In the data rows, zero lies at 4.5, halfway between 4 and 5.
Here is a table of points, one per row:
[8 5 6 5 5 3 0 6 4 6 2 5 4 3 6 4 4 5 3 4 5 9 5 8 4 9 4 5 6 6 5 3 4 3 3 3 6
 5 5 2 6 8 1 6]
[7 6 5 4 5 5 5 4 4 4 5 4 6 4 3 2 7 5 4 5 2 6 4 5 5 2 3 5 6 5 5 6 5 5 3 3 4
 5 5 4 8 5 7 3]
[7 6 1 2 3 4 7 4 5 6 6 4 0 4 3 5 7 8 5 4 2 3 3 7 5 7 3 5 1 1 1 2 4 3 2 6 7
 4 4 6 3 5 2 6]
[4 1 4 7 6 5 4 6 0 5 7 5 3 3 6 2 5 5 5 6 9 4 4 6 3 1 6 2 4 4 3 7 5 6 5 5 4
 4 6 4 3 5 7 3]
[4 5 6 3 2 6 5 5 4 7 6 3 1 6 4 2 2 6 7 4 8 8 4 3 4 4 7 4 4 4 4 6 6 6 5 3 5
 5 4 4 4 6 6 4]
[4 6 6 5 4 4 3 4 6 7 7 5 4 6 1 3 6 5 4 6 4 6 5 5 3 3 4 3 5 3 6 5 5 6 5 7 9
 6 2 7 4 4 6 4]
[6 3 6 6 8 6 4 2 6 6 3 3 4 0 7 2 7 5 3 7 5 5 5 0 5 2 5 5 4 7 2 5 5 5 5 4 4
 4 4 6 4 3 6 5]
[5 5 6 3 0 3 4 5 8 6 3 6 7 8 5 4 3 4 6 5 2 6 1 4 4 3 2 5 2 4 9 7 7 6 2 4 6
 3 6 3 7 4 3 9]
[5 2 6 4 4 4 5 6 6 1 6 5 5 8 3 3 3 6 2 6 3 4 4 5 8 6 3 4 6 3 5 3 4 4 3 5 1
 1 2 3 7 3 0 8]
[4 8 7 4 8 3 5 3 2 3 5 3 6 6 8 5 7 4 6 6 2 3 9 3 4 5 3 6 6 8 3 4 5 0 5 7 2
 7 7 4 2 3 3 5]
[5 2 5 6 5 4 6 4 3 5 6 8 5 4 5 0 5 3 5 3 5 4 4 5 4 4 5 4 5 6 2 6 4 6 7 2 3
 3 5 6 3 6 6 5]
[3 3 3 4 5 1 4 3 0 4 4 4 7 8 4 2 4 5 5 5 1 3 3 2 4 4 6 3 5 4 5 5 7 7 3 3 6
 3 5 5 5 0 4 7]
[3 5 7 1 5 2 4 7 6 0 6 5 6 3 5 4 2 2 5 5 2 6 7 8 4 8 5 5 5 5 7 2 3 5 0 5 4
 3 7 5 7 5 3 4]
[6 5 2 8 4 6 4 6 5 4 2 2 3 3 5 6 3 5 8 3 6 5 9 9 6 3 4 7 7 5 2 6 4 2 3 4 6
 6 3 1 5 5 3 3]
[1 4 8 5 5 4 6 5 4 0 4 6 8 7 5 4 5 4 3 5 6 4 4 5 6 1 5 3 1 4 5 4 4 9 5 5 2
 6 3 3 6 2 2 7]
[5 4 5 4 6 4 5 5 3 8 6 4 6 6 5 2 9 7 0 3 5 5 5 6 5 3 6 4 5 8 2 3 3 9 6 6 2
 4 8 5 4 4 4 5]
[2 5 4 3 1 4 2 4 4 8 3 9 5 1 9 1 7 5 5 5 3 7 5 3 5 7 3 6 5 5 6 6 5 2 1 3 4
 5 8 2 5 3 6 3]
[5 5 5 5 4 5 4 5 3 5 2 6 4 0 2 5 4 4 3 4 8 3 6 2 6 1 4 5 5 7 1 7 2 0 7 5 6
 4 6 6 5 7 5 0]
[4 3 5 4 7 3 4 2 4 7 6 5 5 5 4 0 8 8 8 5 5 3 4 3 4 3 5 3 3 4 3 3 2 4 7 5 6
 4 5 5 7 4 6 5]
[6 4 7 6 2 4 3 4 6 9 4 7 4 2 6 4 4 6 4 7 7 5 4 4 5 5 8 4 3 4 6 8 7 4 6 6 7
 4 4 3 4 5 6 1]
[7 4 3 1 5 4 5 3 5 3 4 2 2 8 1 5 4 3 6 3 4 3 7 4 6 2 4 4 3 4 8 5 3 9 5 6 4
 2 4 2 3 4 4 6]
[2 5 7 4 6 4 3 8 3 6 1 5 2 0 4 4 5 3 3 4 8 5 2 6 3 4 6 5 6 5 4 3 4 2 3 4 4
 5 5 5 6 3 3 3]
[2 4 3 4 9 5 7 5 4 5 5 4 8 1 7 5 5 6 3 3 6 2 5 9 5 8 4 2 6 8 1 0 2 8 7 5 5
 5 3 6 2 1 5 7]
[3 9 3 5 4 5 4 6 5 1 5 5 5 3 4 5 6 6 5 6 3 4 5 0 5 3 4 6 3 7 3 5 6 3 6 5 4
 5 4 7 4 1 5 3]
[5 3 5 4 4 5 2 5 8 4 5 7 5 5 2 6 4 1 4 3 5 4 1 5 5 1 6 3 4 2 7 6 5 8 4 3 5
 4 7 6 4 5 3 4]
[5 6 6 7 6 5 6 4 3 2 7 3 8 6 8 1 5 5 7 5 4 4 5 3 7 9 3 6 5 6 6 4 4 6 4 5 6
 8 5 5 6 2 3 4]
[4 7 5 3 7 4 3 3 3 4 5 7 7 3 6 4 4 3 4 4 7 5 3 3 5 0 5 5 8 7 3 5 6 5 7 5 0
 6 5 3 5 0 4 4]
[7 5 5 2 3 5 4 7 4 2 4 6 7 8 5 7 4 2 4 4 3 4 5 6 5 2 6 5 3 4 5 1 3 6 3 5 6
 4 2 5 4 6 3 4]
[4 3 4 5 5 4 3 4 7 4 3 5 4 7 7 6 5 5 4 5 2 5 5 7 3 8 2 3 5 5 4 3 2 3 6 7 5
 4 6 6 7 4 4 3]
[4 4 4 5 3 1 4 3 6 8 5 3 4 5 4 4 5 6 5 7 1 5 4 3 5 3 7 3 2 4 5 7 5 5 3 5 2
 8 3 5 5 5 5 4]
[5 3 7 7 8 3 5 7 4 5 4 6 4 3 5 8 3 5 4 0 6 2 3 3 5 3 3 4 5 7 7 5 2 6 3 4 6
 4 3 3 6 5 6 4]
[6 4 5 7 3 5 6 2 3 5 8 6 3 5 3 5 4 4 7 3 6 4 6 4 3 5 5 3 5 7 4 4 6 5 6 4 4
 5 4 4 3 4 4 4]
[5 5 3 4 2 4 5 2 4 5 5 3 6 7 4 6 3 3 5 6 2 4 8 3 7 4 3 6 4 0 6 4 5 6 6 2 5
 4 4 6 6 6 5 5]
[5 0 3 4 4 2 6 3 6 1 7 5 6 6 7 7 3 5 3 2 9 5 4 6 4 2 6 7 6 6 9 5 4 7 4 3 4
 3 2 7 7 5 2 7]
[6 6 4 8 7 9 8 5 1 5 5 5 5 4 5 6 3 6 6 4 6 4 5 3 2 0 6 7 5 4 5 4 5 1 7 5 3
 4 1 3 3 5 5 2]
[6 6 3 3 2 2 5 8 5 3 0 5 6 2 1 8 8 0 4 4 7 6 4 1 5 7 4 4 4 5 7 4 6 0 4 4 4
 5 3 6 7 3 6 4]
[6 4 1 3 3 4 4 5 8 3 4 4 6 7 4 8 2 6 4 6 5 3 5 5 3 8 5 4 6 4 3 3 1 3 1 5 4
 4 3 4 4 4 6 4]
[4 4 4 2 3 3 4 6 5 5 6 3 3 2 2 7 5 3 3 7 4 5 1 4 5 6 4 3 2 4 4 3 2 6 7 4 3
 5 5 4 5 3 5 8]
[5 5 4 2 6 4 7 5 5 3 4 4 4 8 2 8 6 6 1 9 3 3 3 8 5 8 3 5 4 6 3 4 3 6 5 4 6
 5 5 4 2 4 5 6]
[4 5 4 5 3 9 4 5 2 4 4 6 3 6 5 7 4 6 8 3 5 8 6 5 6 5 1 4 5 3 6 6 9 4 4 6 5
 4 3 2 5 9 4 2]
[3 7 2 3 6 2 5 4 6 4 4 4 4 4 0 6 6 5 4 6 2 6 3 4 5 7 4 6 2 2 5 5 3 2 4 5 7
 2 4 6 0 4 3 3]
[3 5 7 5 2 4 0 1 4 5 5 7 3 4 9 2 4 2 4 6 0 9 5 4 7 7 2 3 5 4 6 8 5 1 0 4 5
 6 6 3 5 1 6 3]
[4 1 5 6 3 7 4 3 4 7 4 3 3 2 4 1 3 6 2 2 5 7 4 6 2 6 6 4 4 3 5 8 4 4 6 4 6
 6 6 3 3 6 5 5]
[3 2 4 1 6 2 7 6 4 0 5 5 7 5 5 7 3 2 6 3 5 3 1 2 6 0 5 3 8 7 6 2 5 4 5 4 4
 8 5 5 3 6 3 5]
[5 3 6 3 7 5 4 3 8 4 7 5 5 7 4 3 5 4 3 5 5 4 2 7 5 5 7 3 1 3 5 4 8 5 3 3 5
 4 8 3 6 4 6 8]
[3 5 3 7 7 3 6 6 4 4 5 4 4 3 5 6 7 6 4 4 4 3 6 2 4 5 7 3 5 5 3 5 4 6 9 3 4
 4 8 7 3 2 5 5]
[5 5 0 6 4 4 7 6 6 2 5 3 4 7 2 4 4 2 6 6 3 6 5 3 8 2 5 6 4 2 6 5 6 6 6 6 6
 5 2 2 3 6 5 5]
[4 6 5 4 4 7 4 2 6 4 6 2 3 7 2 6 6 7 4 5 3 3 4 5 3 7 6 5 4 4 5 5 1 5 7 2 5
 4 4 2 3 6 3 4]
[4 8 4 4 5 5 4 7 4 6 3 3 5 3 3 6 3 2 4 3 6 3 6 6 5 5 1 1 3 7 4 3 5 0 3 1 2
 6 4 7 3 2 3 2]
[5 5 4 2 5 4 6 7 4 4 1 2 5 2 6 6 3 5 4 2 4 3 4 8 1 9 4 5 6 5 3 5 3 3 7 6 4
 3 2 5 3 6 7 2]
[3 1 5 6 3 5 2 7 6 4 5 3 5 6 6 7 3 5 7 0 6 3 6 6 4 5 3 8 4 6 2 6 6 2 2 5 5
 3 2 4 4 9 2 3]
[5 4 5 4 2 5 3 7 7 6 3 5 5 3 5 7 5 4 5 4 4 7 6 3 4 9 6 3 5 1 5 5 4 3 2 3 6
 3 5 4 5 6 2 3]
[4 3 5 6 7 7 3 5 5 7 3 5 2 5 8 1 3 6 2 3 7 5 5 4 4 1 6 6 6 3 5 2 5 5 9 2 3
 6 5 7 2 7 6 4]
[4 7 2 6 8 3 8 1 4 5 6 5 4 7 7 3 4 3 4 6 3 2 5 1 1 7 2 7 4 6 1 2 5 5 6 3 5
 6 4 1 5 0 4 2]
Along one direction, these points spread out more than along any other. Where along it does each point below lie, from 0 to 99? 50 is the average, and the first point above lies past it. One standard deviation of the points above along it is 16.
[7 4 4 7 4 5 4 5 5 3 4 2 7 8 4 6 2 4 7 6 2 6 5 3 4 5 1 8 5 4 6 4 3 4 2 5 3
 5 7 4 3 2 4 5] 66
[2 6 5 7 5 6 4 2 2 9 6 5 6 4 6 4 4 7 5 4 8 5 4 7 3 6 4 7 6 5 1 5 3 4 4 5 4
 3 5 4 5 7 6 7] 33
[4 7 4 3 1 4 5 7 7 3 0 5 4 0 2 7 5 0 3 0 8 4 0 4 8 3 6 2 4 2 6 4 4 2 5 6 6
 4 6 7 5 6 7 5] 57
[4 6 3 7 7 5 6 2 3 2 5 6 4 5 8 2 4 4 3 4 6 4 7 2 3 0 5 3 4 6 5 5 5 4 2 5 3
 5 5 5 6 6 6 7] 34
[5 4 6 4 4 6 6 6 3 7 5 5 3 3 4 6 4 4 5 6 1 5 6 2 5 4 6 6 6 3 4 7 6 5 5 6 6
 7 4 6 6 2 7 5] 46
[3 3 5 4 3 3 5 2 5 5 5 2 2 5 2 5 7 4 5 7 1 8 1 6 3 7 5 3 4 4 3 1 3 5 4 4 5
 1 4 4 4 4 6 5] 64
[5 5 3 6 4 7 2 3 3 5 3 6 4 2 3 4 3 4 8 5 3 2 5 3 3 5 6 5 6 4 6 5 4 5 5 6 4
 5 2 6 3 8 4 3] 45
[6 5 4 6 3 5 6 5 5 4 4 1 3 1 5 6 5 5 6 5 5 3 5 7 5 5 3 4 6 4 6 4 6 3 5 4 5
 2 5 5 4 8 4 2] 50
[5 4 5 4 5 6 5 2 5 6 5 5 2 5 4 3 7 6 5 6 5 4 3 7 4 9 4 4 4 2 2 4 4 7 3 6 2
 5 4 5 6 6 6 6] 54
[4 5 5 4 0 8 3 4 7 9 5 4 2 7 5 0 4 4 5 7 2 5 4 5 5 5 7 5 5 7 6 7 6 4 3 5 7
 4 5 4 6 5 4 7] 61
[3 4 5 6 4 5 5 4 4 1 5 4 4 7 3 6 4 6 3 4 5 2 7 4 2 0 3 5 6 3 4 5 5 8 6 5 3
 6 3 6 1 4 4 6] 45
[4 2 3 5 4 5 5 3 4 6 6 4 4 2 2 4 3 6 4 4 5 3 5 3 4 1 4 7 3 3 6 2 7 4 7 4 4
 5 4 4 5 5 6 4] 40
